Two rows play each game, the first against the second. How much does the first row win by? 10 is about a draw, 20 a big win and 0 a big loss. Wins can go round in a circle: one row can beat a second, the second a third and the third the first.
ndarray[-0.17 -0.15 -0.03 -0.60 -0.99  0.26 -0.62 -0.89]
ndarray[-1.08  1.19  0.43 -0.67  0.12  0.33 -0.36  0.41] ~ 8
ndarray[-0.05  0.51 -0.91 -1.59 -0.30  0.22 -1.55 -1.81]
ndarray[ 1.33  1.06 -0.58  1.50 -0.35  0.58 -0.58 -0.57] ~ 15
ndarray[-0.82  0.81  1.91  0.37 -0.56  1.59 -0.43  0.62]
ndarray[-0.10  0.27 -0.88 -1.26 -0.86  0.23 -1.34 -1.84] ~ 16
ndarray[ 1.62 -0.71 -1.10 -0.97 -0.25  0.47 -1.98 -1.40]
ndarray[ 0.41 -0.94  0.38  0.11 -1.17 -0.09 -0.02 -1.08] ~ 15
ndarray[ 0.81 -1.54 -0.98 -0.73 -0.28  0.25 -0.16 -1.14]
ndarray[-0.16 -0.08  1.62  1.69 -0.87 -0.21  1.49  1.46] ~ 19
ndarray[ 0.98 -0.95 -0.68  0.70  0.04 -0.20  1.11  0.34]
ndarray[-1.32  1.19 -0.61 -0.89  0.53  0.03 -0.48  0.03] ~ 8
ndarray[-0.50  0.14 -0.24 -1.27 -0.02  0.38 -0.53 -0.32]
ndarray[ 1.18 -0.53 -1.48 -0.89 -0.88 -0.44 -0.60 -1.00] ~ 13
ndarray[-2.08  1.24  1.98 -0.28  0.13  0.97 -0.06  2.67]
ndarray[-0.90 -0.03  0.63  1.22  0.74 -0.02  0.30  1.73] ~ 0
ndarray[-1.27  0.40  1.34 -0.27 -0.42  1.00 -0.31  0.58]
ndarray[-0.30  0.16 -0.75 -0.89 -0.71 -0.15 -1.58 -1.23] ~ 14
ndarray[-1.47  1.19  1.95  0.39  0.04  0.71 -0.07  2.06]
ndarray[-1.07  1.25 -1.13 -2.46 -1.11 -0.79 -1.25 -0.75] ~ 20
ndarray[-0.67 -0.20  0.93  0.46 -0.22 -0.18  0.91  0.25]
ndarray[-0.89 -0.21  0.97  0.96  0.86  0.07  0.76  2.02] ~ 13
ndarray[ 0.17 -0.75  0.21 -0.79 -1.13  0.03 -1.05 -1.18]
ndarray[ 0.01 -1.40 -0.37  1.28  0.04  0.45  0.52 -0.61] ~ 9
ndarray[-2.26  1.04  1.57 -0.76  1.20  0.40 -0.16  1.36]
ndarray[ 0.76 -1.54  0.26 -0.20 -1.05 -0.21 -1.14 -1.39] ~ 0
ndarray[ 0.02  1.26  0.07 -0.32  1.44 -1.09  0.08  0.73]
ndarray[-0.62  0.05  1.41  0.43 -0.30  0.17  0.54  0.41] ~ 7
ndarray[ 0.56 -1.07  0.45  0.05 -1.68  0.05 -0.12 -1.19]
ndarray[-0.45 -0.98 -0.35  0.01  0.26 -0.79  1.11  0.35] ~ 12
ndarray[-0.73 -0.15  1.22  0.42 -0.35 -0.21  0.69  0.51]
ndarray[-0.49 -0.05  0.36  0.00  0.30 -0.09  0.59  0.55] ~ 11
ndarray[ 0.63 -0.41 -0.73 -0.68 -1.06 -0.69 -1.11 -2.01]
ndarray[-0.79 -0.63  0.79  1.23 -0.32  0.48  0.76  0.30] ~ 13
ndarray[ 0.07  0.01 -0.11 -1.17 -0.48 -0.67 -0.93 -0.90]
ndarray[-0.52  0.19  1.35  0.47 -0.33  0.24  0.88  0.39] ~ 9
ndarray[-0.32  0.74 -0.11 -0.81  0.33  0.32 -0.02 -0.02]
ndarray[-0.50 -1.14 -0.37  1.12  0.34 -0.08  0.53 -0.33] ~ 11
ndarray[ 4.92 -0.65  0.13  2.39 -0.92  0.82  1.48 -0.96]
ndarray[ 1.77  1.48 -0.21  1.31 -0.31  0.59 -0.36 -0.14] ~ 0
ndarray[-0.61  0.22 -0.30 -0.18 -0.14 -0.62  0.46 -0.06]
ndarray[ 1.18 -1.23 -0.20  1.30 -0.57 -0.41  1.72  1.04] ~ 8
ndarray[-0.49  0.32 -0.38 -0.72 -0.18 -0.53 -0.42 -1.29]
ndarray[ 0.27  1.17  0.59  0.11  1.04  0.00 -0.13  0.86] ~ 9
ndarray[ 0.27  0.93 -1.06 -1.50  0.04 -0.37 -2.21 -1.72]
ndarray[ 1.84 -1.52  0.51  1.81 -0.89 -0.87  1.70 -0.22] ~ 20
ndarray[-0.24 -0.72 -0.52  0.91  0.26 -0.11  0.42 -1.04]
ndarray[ 0.22  1.15  0.27 -0.29  1.54 -0.41  0.20  1.08] ~ 11
ndarray[ 0.02 -0.11 -0.78  0.87  0.59  0.07  0.98  1.15]
ndarray[-1.05  1.08  0.85  1.88  0.61  0.39 -0.01  2.12] ~ 11
ndarray[-1.11  1.18 -0.51 -1.49  0.05  0.09 -1.82 -0.84]
ndarray[-0.41  0.78 -0.95 -1.50 -0.35 -0.35 -1.83 -1.38] ~ 13
ndarray[-1.88  2.19  1.40 -0.53 -0.73  0.40 -0.42  0.19]
ndarray[-0.38 -1.10 -1.51 -0.14 -0.97 -0.82  0.43 -1.14] ~ 12
ndarray[-1.06  0.92 -0.12 -1.59 -0.68  0.32 -1.54 -0.66]
ndarray[ 0.73 -1.20 -0.89 -1.50  0.52  0.16 -0.27 -0.90] ~ 16
ndarray[ 1.32 -1.00 -0.07  0.36  0.00  0.53 -0.95 -1.68]
ndarray[ 0.97 -0.14 -0.85 -0.66  0.38  0.16 -0.32  0.80] ~ 7
ndarray[ 0.80 -1.32 -1.31 -2.09  0.60 -0.38 -0.20 -0.73]
ndarray[-1.46  1.53  1.33 -0.84  0.72  0.05 -0.20  0.95] ~ 7
ndarray[-0.32  0.02  0.40 -0.08 -0.98  0.18 -0.82 -1.44]
ndarray[-0.91  1.30 -0.13 -0.74 -0.03  0.39 -0.54  0.29] ~ 8
ndarray[-0.30 -1.08 -0.93  0.01 -0.91 -0.93  0.51 -1.21]
ndarray[-0.42 -1.26 -1.83 -0.18 -0.69 -1.15  0.93 -1.10] ~ 9
ndarray[-0.27 -0.53 -0.34 -0.15 -0.43  0.17  0.48 -0.70]
ndarray[-1.19  1.08  0.22 -0.53  0.44  0.53 -0.30  0.26] ~ 8
ndarray[-1.12  0.38  1.86  0.01 -0.51  0.87  0.22  0.34]
ndarray[ 0.33 -0.45  1.56  1.15 -0.59 -0.92  0.92  1.33] ~ 2
ndarray[-1.02  1.21 -0.14 -0.86  0.34  0.20 -0.24  0.28]
ndarray[-0.07 -0.27  1.86  1.33 -0.24  0.24  0.58  1.53] ~ 0
ndarray[-0.11 -0.13 -0.11 -1.17 -0.20  0.63 -0.94 -0.54]
ndarray[-0.86 -0.09  0.59  0.02 -0.08 -0.29  0.91  0.32] ~ 8
ndarray[ 0.21 -1.37 -0.13  0.85  0.55  0.41  1.32  1.13]
ndarray[ 0.42 -0.38  0.11 -0.55 -0.35  0.32 -0.66 -0.74] ~ 9
ndarray[-1.85  1.61  0.57 -1.33  1.35 -0.21 -0.56  0.43]
ndarray[ 0.79  1.36 -0.67  0.74 -0.17  0.62 -0.56 -0.80] ~ 20
ndarray[-1.07  1.04  1.00  2.11  1.00  0.11  0.35  1.98]
ndarray[ 0.58 -1.05 -1.64 -1.69  0.78 -0.44 -0.46 -0.42] ~ 10
ndarray[-0.42  0.37  0.07  0.92  1.25  0.74  0.58  1.12]
ndarray[ 0.16  0.11 -1.03 -1.19 -1.09 -0.16 -1.58 -1.45] ~ 11
ndarray[ 0.14  0.16 -1.15 -1.54 -0.06 -0.49 -0.10 -0.57]
ndarray[-2.92  3.03  2.67 -1.24 -0.50  1.34 -1.08  0.91] ~ 0
ndarray[-0.34 -0.09 -0.58 -0.90 -0.11 -0.74 -0.35 -1.24]
ndarray[ 0.35 -0.15 -0.33 -1.06 -0.63  0.28 -0.60 -0.50] ~ 9
ndarray[ 0.15  0.22  0.09 -0.27  1.18 -0.03  0.48  1.09]
ndarray[ 1.52 -1.31 -0.27  1.02 -0.52 -0.78  1.25 -0.29] ~ 7
ndarray[ 0.26  1.34  0.91 -0.18  0.67 -0.12  0.32  1.30]
ndarray[-1.49  0.25 -0.95 -0.50 -0.30 -0.82 -0.66 -0.63] ~ 12
ndarray[-0.99  0.46  1.87  0.22 -0.16  1.16 -0.30  0.22]
ndarray[ 0.65 -1.50 -0.70 -2.15  0.41  0.11 -0.54 -0.81] ~ 9
ndarray[-0.94  0.95  1.28 -0.72 -0.03  0.71 -0.41  0.12]
ndarray[ 1.30 -2.57  0.68  2.13 -1.46 -0.46  3.02  0.58] ~ 0
ndarray[ 0.73 -0.49 -0.07 -0.35 -0.13  0.12 -0.89 -0.60]
ndarray[-0.47 -0.73 -0.17  0.28  0.29 -0.65  1.10  0.17] ~ 11
ndarray[ 0.13 -0.21  1.73  1.35 -0.59 -0.01  0.87  1.52]
ndarray[-0.19 -0.30 -0.47 -0.34  1.54 -0.66 -0.46  0.90] ~ 12
ndarray[-1.04  0.37  0.86 -0.40  0.15  0.77 -0.10  0.13]
ndarray[-0.49 -0.67 -0.96  0.06 -1.46 -0.71  0.80 -1.10] ~ 10
ndarray[-2.01  2.11  2.23 -0.51 -0.35 -0.06  0.06  0.25]
ndarray[ 1.87 -1.40 -1.35 -0.64 -0.87  0.14 -0.54 -0.61] ~ 12
ndarray[-1.61 -0.24  0.51  0.94  1.49 -0.20 -0.02  2.34]
ndarray[-0.53  0.05  1.37  0.19 -0.51 -0.18  0.82  0.20] ~ 7
ndarray[ 1.20 -2.17 -0.39  1.37 -0.77 -0.36  2.28  0.31]
ndarray[-0.24 -0.35 -0.73 -1.48  0.21 -0.07 -0.61 -0.72] ~ 7
ndarray[-0.61  1.24 -0.55 -1.61 -0.30 -0.18 -1.69 -1.21]
ndarray[ 1.57 -2.03 -0.56 -0.59 -1.40 -0.37 -0.23 -1.76] ~ 18
ndarray[ 1.21  0.95 -0.18  1.53 -0.11  0.82 -0.25 -0.45]
ndarray[ 0.34 -0.25  1.56  1.33 -0.65 -0.27  0.89  1.46] ~ 15
ndarray[ 0.68 -1.22 -0.42 -0.20 -0.07  1.12 -0.36 -0.30]
ndarray[ 1.42 -2.07 -0.54  0.76 -0.48 -0.30  2.09  0.16] ~ 15
ndarray[-0.57  0.67 -0.09 -0.70 -0.05  0.38 -0.56  0.11]
ndarray[ 0.63 -0.82 -0.65  0.59  0.21 -0.20  1.03  0.75] ~ 10
ndarray[ 1.53 -1.87 -0.93  0.85 -0.55 -0.21  1.74 -0.06]
ndarray[ 1.12  1.05 -0.89  0.28  0.28 -0.05 -0.14 -0.56] ~ 0
ndarray[ 0.31 -0.96 -0.39 -0.90  0.13 -0.77 -1.23 -1.16]
ndarray[-0.87  0.73  0.51 -0.61  0.11  0.65 -0.25  0.24] ~ 11
ndarray[ 0.65  0.29 -0.73 -1.46 -0.81 -0.34 -1.39 -1.62]
ndarray[ 1.67 -0.98 -0.88  1.07 -0.27 -0.60  1.29  0.11] ~ 16
ndarray[ 1.82 -1.28 -1.43 -0.35 -0.33 -0.21 -0.43 -0.90]
ndarray[-2.33  2.57  0.89 -1.75 -0.10 -0.51 -1.55 -0.66] ~ 2
ndarray[ 0.31  1.21  1.23 -0.01  0.54 -0.08  0.40  1.47]
ndarray[ 0.76  1.77 -0.36  0.84 -0.04  0.91 -0.49 -0.61] ~ 17
ndarray[-0.74  0.02 -0.12 -0.14  0.27 -0.54  0.54  0.26]
ndarray[ 0.26  0.13 -0.40 -1.15 -0.73 -0.08 -0.86 -1.55] ~ 11
ndarray[-0.64 -0.35  1.26 -0.06 -0.21  0.18  0.79  0.62]
ndarray[-0.20 -0.93 -0.45  0.33  0.46  0.29  0.96 -0.54] ~ 5
ndarray[-0.77  0.03 -0.59 -0.55  1.48 -0.98 -0.79  0.66]
ndarray[ 0.35 -0.15  1.30  1.01 -0.58 -0.42  1.23  1.44] ~ 6
ndarray[ 0.10 -0.81 -0.61 -0.37  1.01 -0.40 -0.80 -0.08]
ndarray[ 0.60 -1.52 -0.18  0.94 -0.01  0.03  1.44  0.88] ~ 10
ndarray[ 0.27 -0.35 -0.89  0.71  0.75 -0.12  0.36  0.47]
ndarray[ 0.39 -1.00 -0.75  0.49  0.73  0.05  1.03  0.55] ~ 10
ndarray[-0.97  0.11  1.15  0.20  0.01  1.24 -0.02 -0.04]
ndarray[-0.37  0.00 -0.50 -0.34  1.26 -0.59 -0.14  1.12] ~ 10
ndarray[ 1.18 -2.24 -0.06 -0.22 -1.31 -0.27 -0.53 -1.65]
ndarray[-0.05 -0.06  1.30  1.43 -0.61 -0.81  1.34  0.93] ~ 20
ndarray[-2.12  1.05  0.27 -0.78  1.66  0.28 -0.55  0.89]
ndarray[-0.72  0.01 -0.40  0.45 -0.23 -0.55  0.34  0.17] ~ 8
ndarray[-0.72  0.50  1.02 -0.55  0.16  0.27 -0.15  0.39]
ndarray[-0.54  0.86 -0.30 -1.42 -0.08  0.11 -1.94 -0.82] ~ 15
ndarray[ 0.27 -0.69 -1.18 -1.05 -0.52 -0.08 -0.40 -1.65]
ndarray[ 0.64  1.50 -0.97  1.24 -0.34  0.19 -0.20 -0.31] ~ 6
ndarray[-0.04 -0.12  1.07  1.23 -0.47 -0.68  1.32  1.08]
ndarray[ 0.91 -1.56 -1.32 -2.09  0.43 -0.36 -0.38 -0.68] ~ 6
ndarray[ 1.33  0.26 -1.52  0.87 -0.19 -0.13 -0.18 -1.02]
ndarray[ 0.11  1.27  0.34 -0.31  1.22 -0.08  0.23  0.90] ~ 6
ndarray[-2.43  0.73  2.44  0.41  0.64  0.97  0.07  2.76]
ndarray[-1.56  0.93  1.59 -0.09  1.29  0.65 -0.18  1.67] ~ 13
ndarray[ 0.62 -1.09 -0.08  1.39 -0.15 -0.06  0.98  0.44]
ndarray[-2.05  2.70  0.82 -1.52 -0.02 -0.58 -0.60 -0.11] ~ 17
ndarray[-0.40  0.35  0.70  0.53  0.17 -0.27  0.51  0.42]
ndarray[-0.74  0.50 -0.22 -1.26  0.09  0.30 -1.64 -1.02] ~ 13
ndarray[ 0.31 -1.60  0.05  1.67 -0.04 -0.08  1.44  0.70]
ndarray[ 0.73 -1.57 -0.94 -1.29  0.06  0.04 -0.22 -1.19] ~ 2
ndarray[-0.24 -0.40  0.04 -0.72 -0.03  0.05 -0.12 -0.34]
ndarray[-1.25  1.53  1.05 -1.14  1.12  0.16 -0.46  0.64] ~ 11
ndarray[ 0.15  0.53 -0.31  0.68  1.03  0.29  0.73  0.79]
ndarray[ 0.54 -0.41 -1.89 -0.61 -0.50 -0.63 -0.49 -1.61] ~ 11
ndarray[-0.44 -0.86 -0.27  0.15  0.26 -0.76  0.53  0.41]
ndarray[ 0.30 -0.27  1.74  1.66 -0.82 -0.58  1.03  1.69] ~ 12
ndarray[ 0.24 -0.08 -0.67 -0.54 -0.94  0.17 -1.37 -1.53]
ndarray[ 3.69 -0.80 -1.13  1.38 -1.88  0.33  0.77 -1.84] ~ 19
ndarray[ 0.40 -0.51 -0.40 -0.88 -0.73 -0.37 -1.07 -1.23]
ndarray[-1.07  1.13  0.79  1.56  0.70  0.71  0.55  1.39] ~ 10
ndarray[-0.18  1.11  0.43  0.21  1.22 -0.04 -0.31  1.98]
ndarray[-0.80  0.66 -0.18  0.97  0.82  1.00  0.67  1.04] ~ 13
ndarray[ 0.60 -1.72 -0.02  1.34 -0.35 -0.23  1.95  0.67]
ndarray[-0.65  1.36 -0.45 -1.25 -0.41  0.21 -1.46 -1.24] ~ 7
ndarray[-0.23  1.34  0.61  0.16  1.42 -0.16 -0.39  1.77]
ndarray[ 0.10 -0.47 -0.67 -0.89 -0.51 -0.72 -0.26 -1.57] ~ 11
ndarray[-1.08  0.76  0.90 -0.43  0.13  0.82 -0.35  0.34]
ndarray[ 0.66  1.48 -1.14  0.32  0.16  0.05  0.12 -0.65] ~ 18
ndarray[ 0.50 -0.78  0.35 -0.60 -0.84 -0.31 -0.50 -1.39]
ndarray[ 0.33 -1.26  0.15  1.04 -0.17  0.44  1.57  1.23] ~ 12
ndarray[ 1.20 -1.53 -0.48  0.88 -0.32 -0.21  1.91  0.19]
ndarray[ 0.89  1.48 -0.57  0.98  0.02  1.02 -0.24 -0.16] ~ 0
ndarray[-0.16  0.59 -0.92 -1.47 -0.37 -0.46 -1.96 -1.27]
ndarray[ 0.41  1.19 -0.51  0.86  0.13  0.75 -0.55 -0.60] ~ 15
ndarray[-1.75  2.27  0.70 -1.12  0.65 -0.58 -1.08  0.12]
ndarray[ 0.03  1.00  0.43  0.14  1.58 -0.08 -0.47  1.85] ~ 4
ndarray[-0.73  0.41  1.02 -0.28 -0.03  0.83 -0.75  0.09]
ndarray[-0.07 -0.78 -0.20  0.43  0.54 -0.03  1.12 -0.25] ~ 9
ndarray[ 0.74 -1.30 -0.98 -1.39  0.70  0.06 -0.46 -1.01]
ndarray[-0.60 -0.13  0.30  0.32 -0.27 -0.56  0.92  0.13] ~ 13
ndarray[-0.88  0.97  0.54 -0.97  0.05  0.83 -0.66  0.82]
ndarray[ 0.53 -0.66 -0.68  1.18 -0.02 -0.20  1.14  0.39] ~ 9
ndarray[-0.27  0.49  0.13 -1.43  0.32  0.28 -0.63 -0.16]
ndarray[ 1.74 -1.48 -1.40 -1.39 -0.19  0.04 -0.11 -0.76] ~ 14
ndarray[ 1.95 -1.21 -0.01  1.22 -1.22 -0.37  1.61 -0.37]
ndarray[ 1.09 -0.70 -1.62  0.08 -0.43  0.47 -0.15 -1.49] ~ 0
ndarray[-0.86 -0.65  1.01  1.69  0.24  0.48  1.28  1.13]
ndarray[-0.82  0.27  0.51 -0.35  1.75 -0.41 -0.29  1.66] ~ 18
ndarray[-0.13  0.04 -0.92  0.11  1.47  0.01  0.46  0.93]
ndarray[-0.07  0.24  0.34 -1.25  0.28  0.24 -1.09 -0.51] ~ 10
ndarray[ 1.36 -1.58  0.31  1.24 -0.97 -0.20  2.30  0.65]
ndarray[ 4.30 -1.30 -0.59  1.62 -1.20  0.26  0.94 -1.06] ~ 0
ndarray[-0.63  1.15 -0.65 -1.98 -0.44  0.04 -2.43 -1.64]
ndarray[ 0.87 -0.90 -0.51  0.74  0.51 -0.39  1.31  0.86] ~ 12
ndarray[ 0.15 -0.20 -1.15 -0.40  0.57 -0.48 -0.02 -0.90]
ndarray[-1.27  0.35  1.68 -0.67  1.18  0.61 -0.44  1.23] ~ 9
ndarray[-1.85  2.32  0.24 -1.17  0.50 -0.42 -1.49 -0.17]
ndarray[ 0.10 -0.14 -0.38 -0.99 -0.32 -0.81 -0.40 -1.72] ~ 14
ndarray[-0.28 -0.62  1.01  1.27 -0.28  0.11  0.64 -0.29]
ndarray[-0.10  0.07  2.31  1.25 -0.90  0.46  0.22  1.31] ~ 19
ndarray[ 1.85 -2.16 -0.06  1.73 -0.60 -0.36  2.89 -0.17]
ndarray[ 0.47 -1.38 -0.24  0.99 -0.44  0.16  1.39  0.84] ~ 16
ndarray[-1.56  1.13 -0.23 -1.25 -0.40  0.00 -1.46 -0.18]
ndarray[-0.58  0.63 -0.32  0.93  0.99  1.04  0.23  0.97] ~ 13
ndarray[-1.36  0.78  0.94  1.66  0.56  0.65  0.40  1.83]
ndarray[-0.97 -0.14  1.18  1.67  0.08 -0.03  1.43  1.57] ~ 4
ndarray[-0.13 -0.23  0.12 -0.91  0.05  0.17 -0.76 -0.45]
ndarray[ 0.35 -0.73 -1.21 -1.73  0.33 -0.32 -0.14 -0.86] ~ 11
ndarray[-0.85  0.38  0.99 -1.09  0.14  0.48  0.10  0.44]
ndarray[ 0.41  0.25 -0.67 -0.47  0.77  0.13 -0.14  0.83] ~ 12
ndarray[-1.01  1.27 -0.80 -1.59  0.18  0.02 -1.95 -1.02]
ndarray[ 1.13  1.19 -0.32  1.25  0.26  0.73 -0.30 -0.37] ~ 20
ndarray[-0.99  0.25  1.32  0.38 -0.35  0.46  0.61  0.18]
ndarray[ 1.14 -1.37 -0.25 -1.28 -0.76 -0.72 -1.12 -1.38] ~ 7
ndarray[ 1.33 -1.71  0.40  1.27 -1.03  0.01  2.20  0.66]
ndarray[ 0.67 -0.13 -1.05  0.05  0.93 -0.12  0.42  0.14] ~ 4
ndarray[ 0.61  1.10 -0.54  0.67  0.09  0.77 -0.51 -0.15]
ndarray[-0.86  0.64  1.39 -0.10 -0.18  0.88 -0.51 -0.11] ~ 6
ndarray[ 0.81 -0.57 -1.41 -1.86  0.76 -0.36 -0.44 -0.53]
ndarray[ 1.25 -0.68 -0.89 -1.08 -0.13  0.02 -1.58 -1.69] ~ 12
ndarray[ 0.30  0.10 -0.73  0.87  0.33 -0.01  0.43  0.74]
ndarray[ 0.98 -0.07 -1.17 -0.67 -0.90  0.17 -0.68 -0.62] ~ 10
ndarray[-0.54  0.67 -0.66 -1.20 -0.16 -0.21 -2.07 -0.96]
ndarray[ 1.36 -0.76 -1.85 -0.51 -0.47 -0.86 -0.26 -0.73] ~ 15
ndarray[ 0.08  1.17  0.45  0.16  0.98 -0.44  0.14  1.11]
ndarray[ 0.32 -0.37 -0.59 -0.16  0.44  0.27  0.08  0.13] ~ 10
ndarray[-0.23 -0.04  0.86  0.07 -0.18 -0.54  0.95  0.52]
ndarray[-0.79 -0.53  1.00  1.60  0.54  0.27  1.25  1.39] ~ 8
ndarray[-0.41  0.40  0.08 -0.61 -1.02  0.03 -1.23 -1.09]
ndarray[ 1.18 -0.32 -1.94 -0.83 -0.77 -0.94 -0.72 -1.92] ~ 14
ndarray[ 0.42 -1.14 -0.55  0.68  0.80 -0.41  1.19  0.71]
ndarray[-1.06  1.04  0.86  1.77  0.62  0.32  0.17  1.46] ~ 16
ndarray[ 0.25 -0.19  1.99  1.41 -0.93 -0.14  1.16  1.40]
ndarray[-1.17  1.07  1.17  1.91  0.69  0.63 -0.01  1.88] ~ 19
ndarray[-0.69 -0.45  0.96  1.59 -0.19  0.49  0.30  0.30]
ndarray[-0.50  0.22  0.22 -0.47  0.03  0.50 -0.05  0.12] ~ 12
ndarray[-0.05  0.78 -0.71 -1.01 -0.62 -0.36 -1.65 -1.56]
ndarray[-0.21  0.22  0.12 -1.39  0.02  0.06 -0.53 -0.20] ~ 7
ndarray[-0.31 -1.50  0.93  2.25  0.04 -0.08  2.63  1.40]
ndarray[ 1.44 -1.81  0.29  1.41 -0.80 -0.45  1.62 -0.06] ~ 0
ndarray[-0.36  0.12  0.66 -0.50 -0.79  0.00 -1.06 -1.08]
ndarray[-0.10  0.89  0.21 -0.50  1.35 -0.51  0.17  1.13] ~ 10
ndarray[-0.88  0.57  1.73  0.13 -0.59  0.79 -0.37 -0.05]
ndarray[ 1.62 -1.32 -0.45 -0.21 -0.98 -0.45 -0.76 -1.72] ~ 7
ndarray[ 1.20 -2.55 -0.17  1.48 -0.30 -0.13  2.30  0.44]
ndarray[-0.97  0.97 -0.10 -0.49  0.53  0.20 -0.21  0.28] ~ 12
ndarray[ 0.42 -0.82 -0.85  0.86  0.53  0.13  1.07  0.83]
ndarray[-1.02  0.98  0.44 -0.70  0.41 -0.18 -0.35  0.11] ~ 11
ndarray[-1.76  2.27  1.04 -0.59 -0.12  0.10 -0.36  0.59]
ndarray[ 0.06  0.15 -0.09 -1.32  0.14 -0.09 -1.04 -0.46] ~ 12
ndarray[-1.31  1.13  1.14  1.66  0.52  0.58  0.26  1.77]
ndarray[-1.15 -0.13 -0.65 -0.11 -0.56 -0.50 -0.05 -0.80] ~ 11
ndarray[-0.04 -0.33 -0.47  0.34 -0.56 -0.76  0.70 -0.23]
ndarray[-1.12  0.84 -0.66 -1.54 -0.40 -0.20 -1.59 -1.06] ~ 10
ndarray[ 0.38 -0.01 -0.91  0.76  0.74 -0.18  0.74  0.67]
ndarray[-2.01  2.02  1.17 -0.30  0.81 -0.25 -0.72  0.91] ~ 10
ndarray[ 1.37 -2.07 -0.06  1.14 -0.29 -0.23  2.11 -0.09]
ndarray[ 0.50  1.12  0.82  0.08  0.91 -0.28  0.06  1.62] ~ 20
ndarray[-0.45  0.65  0.02 -0.85  0.03  0.53 -0.43  0.08]
ndarray[-0.40  1.05  1.14  0.32  0.35 -0.18  0.13  1.63] ~ 3
ndarray[ 0.50 -0.86 -1.03 -1.65  0.08  0.25  0.18 -0.88]
ndarray[ 1.09 -1.90 -0.42  0.47  0.19 -0.31  1.58  0.16] ~ 18
ndarray[ 0.97  1.21 -0.80  0.72 -0.40 -0.76 -0.19 -0.78]
ndarray[ 0.82  1.10 -0.38  0.89 -0.01  0.50 -0.46 -0.23] ~ 9
ndarray[-0.47 -0.85  0.06  0.99  0.07  0.42  0.55 -0.45]
ndarray[ 0.48 -0.02 -0.78  0.40  0.68 -0.67  0.40  0.66] ~ 11
ndarray[ 0.68 -1.62 -0.98 -1.28  0.33  0.00  0.34 -1.25]
ndarray[-0.30  0.33 -0.11  1.03  0.74  0.67  1.26  1.08] ~ 9
ndarray[ 0.74  0.12 -0.89 -0.08  0.53  0.58  0.16  0.97]
ndarray[ 0.36 -1.29 -0.69 -1.47 -0.11 -0.28 -0.16 -0.76] ~ 11
ndarray[ 1.54 -1.76 -0.34  1.39 -0.38 -0.23  1.79  0.26]
ndarray[ 0.71 -0.86  0.15 -0.79 -0.75 -0.38 -0.76 -1.51] ~ 9
ndarray[-0.09 -1.22  0.39  0.27  0.41  0.66  1.39  0.43]
ndarray[ 0.16 -0.08 -0.19 -0.65 -0.18 -0.22 -1.10 -1.23] ~ 9
ndarray[-0.67  0.30  0.96 -0.68 -0.50  1.08 -0.35  0.33]
ndarray[-0.37  0.22  0.28 -1.33  0.23 -0.03 -0.69  0.10] ~ 10
ndarray[-0.70  0.29  1.67 -0.23 -0.53  0.82 -0.63  0.37]
ndarray[-0.29 -0.11 -0.66 -0.93 -0.19 -0.41 -0.38 -1.24] ~ 12
ndarray[-0.32  0.06 -0.25 -1.34  0.22  0.05 -0.97 -0.41]
ndarray[-1.82  2.45  0.86 -0.55 -0.76 -0.14 -0.25  0.20] ~ 8
ndarray[ 1.39 -1.31 -1.43 -1.07 -0.19 -0.14 -0.49 -0.87]
ndarray[ 0.20 -0.37 -0.28 -1.23 -0.88 -0.90 -1.06 -1.42] ~ 10
ndarray[-0.68 -0.75 -0.90 -0.36 -0.43 -0.63 -0.05 -0.80]
ndarray[-0.42 -0.07 -0.08 -1.26  0.07  0.22 -0.59 -0.29] ~ 10
ndarray[ 0.14 -0.17 -0.28 -1.14  0.02  0.19 -0.75 -0.40]
ndarray[ 0.80  1.14 -0.89  0.42  0.26  0.21 -0.13 -0.57] ~ 12
ndarray[ 2.13 -1.43 -0.85  0.61 -0.08 -1.31  1.20 -0.44]
ndarray[ 0.23 -0.27 -0.10 -0.54 -0.65 -0.01 -0.77 -1.24] ~ 7
ndarray[-1.35  2.02 -0.96 -1.93  0.07  0.26 -2.26 -0.38]
ndarray[ 1.32 -1.71 -0.28  1.45 -0.87 -0.07  1.78  0.53] ~ 12
ndarray[ 0.60 -1.11 -0.87 -1.62  0.32  0.27  0.06 -0.64]
ndarray[-0.59  0.44  0.01 -1.27  0.62 -0.46 -1.69 -1.09] ~ 8
ndarray[-1.28  1.26  1.22  1.50  0.55 -0.06  0.50  1.44]
ndarray[ 1.35 -1.14 -0.65  1.13 -0.43 -0.51  1.69 -0.08] ~ 1
ndarray[ 1.29 -1.61 -1.20 -1.28 -0.47  0.16 -0.39 -0.69]
ndarray[-2.25  2.58  1.23 -1.23 -0.50 -0.52 -0.65  0.13] ~ 5
ndarray[ 1.46 -1.72 -0.82  1.06 -1.48 -0.82  1.38 -0.62]
ndarray[-0.23 -0.01 -0.70 -0.09  1.03 -0.01  0.30  0.21] ~ 8
ndarray[ 0.33 -0.41 -2.23 -0.14 -0.15 -0.44 -0.63 -1.61]
ndarray[-0.02 -1.52  0.12  0.42  0.53  0.01  0.94 -0.51] ~ 20
ndarray[-0.96  1.06  1.06 -0.53 -0.25  0.74  0.08  0.52]
ndarray[-0.88  0.84 -0.19 -1.07 -0.66  0.37 -1.38 -0.88] ~ 14
ndarray[ 0.56  1.01 -0.98  0.42  0.17  0.34 -0.30 -0.47]
ndarray[ 0.32 -1.33 -0.99 -1.40 -0.07 -0.33 -0.15 -0.95] ~ 13
ndarray[-1.66  2.15  1.16 -0.97 -0.08 -0.10 -0.78  0.03]
ndarray[-0.14  0.75 -1.51 -1.90 -0.82 -0.37 -1.83 -1.86] ~ 20
ndarray[-1.04  0.43  0.67 -1.05  0.03  0.75 -0.28  0.16]
ndarray[ 1.10 -0.71 -1.90 -0.77 -0.37 -0.56 -0.83 -1.75] ~ 16
ndarray[ 0.45 -1.55  0.78  0.27 -0.88 -0.05 -0.42 -1.21]
ndarray[-0.20  0.52 -0.44 -0.66 -0.01 -0.62 -1.53 -0.99] ~ 10
ndarray[ 1.47 -1.22 -1.76 -0.82 -0.44 -0.16 -0.36 -0.86]
ndarray[-2.51  1.82  2.07 -0.44 -0.05  0.60  0.00  1.80] ~ 4
ndarray[-0.57  0.45 -0.23 -0.89 -0.45 -0.25 -1.76 -0.94]
ndarray[-1.08 -0.60  1.02  1.63 -0.23  0.24  0.81  0.28] ~ 6
ndarray[ 0.39 -0.26  1.88  1.29 -1.13  0.12  0.66  1.39]
ndarray[ 0.45 -0.94 -0.43 -0.38 -0.83 -0.58 -0.90 -1.44] ~ 4
ndarray[-0.16  0.32 -0.32 -0.96 -0.62 -0.33 -1.27 -1.45]
ndarray[ 0.96 -1.42 -0.12  1.58 -0.30 -0.03  1.83  0.48] ~ 13
ndarray[ 0.45 -1.08 -0.74 -1.67  0.10  0.30 -0.26 -0.46]
ndarray[ 1.59 -1.48 -1.36 -0.53  0.05  0.24 -0.10 -0.21] ~ 12
ndarray[ 0.37 -0.33  2.10  1.58 -0.58 -0.33  0.49  1.39]
ndarray[ 3.93 -0.86 -1.31  2.08 -0.98 -0.11  0.68 -1.49] ~ 0
ndarray[-0.75  0.09  0.10  0.43  1.13  0.03 -0.21  1.19]
ndarray[ 1.81 -1.96  0.05  1.31 -0.33 -0.29  2.05 -0.63] ~ 0
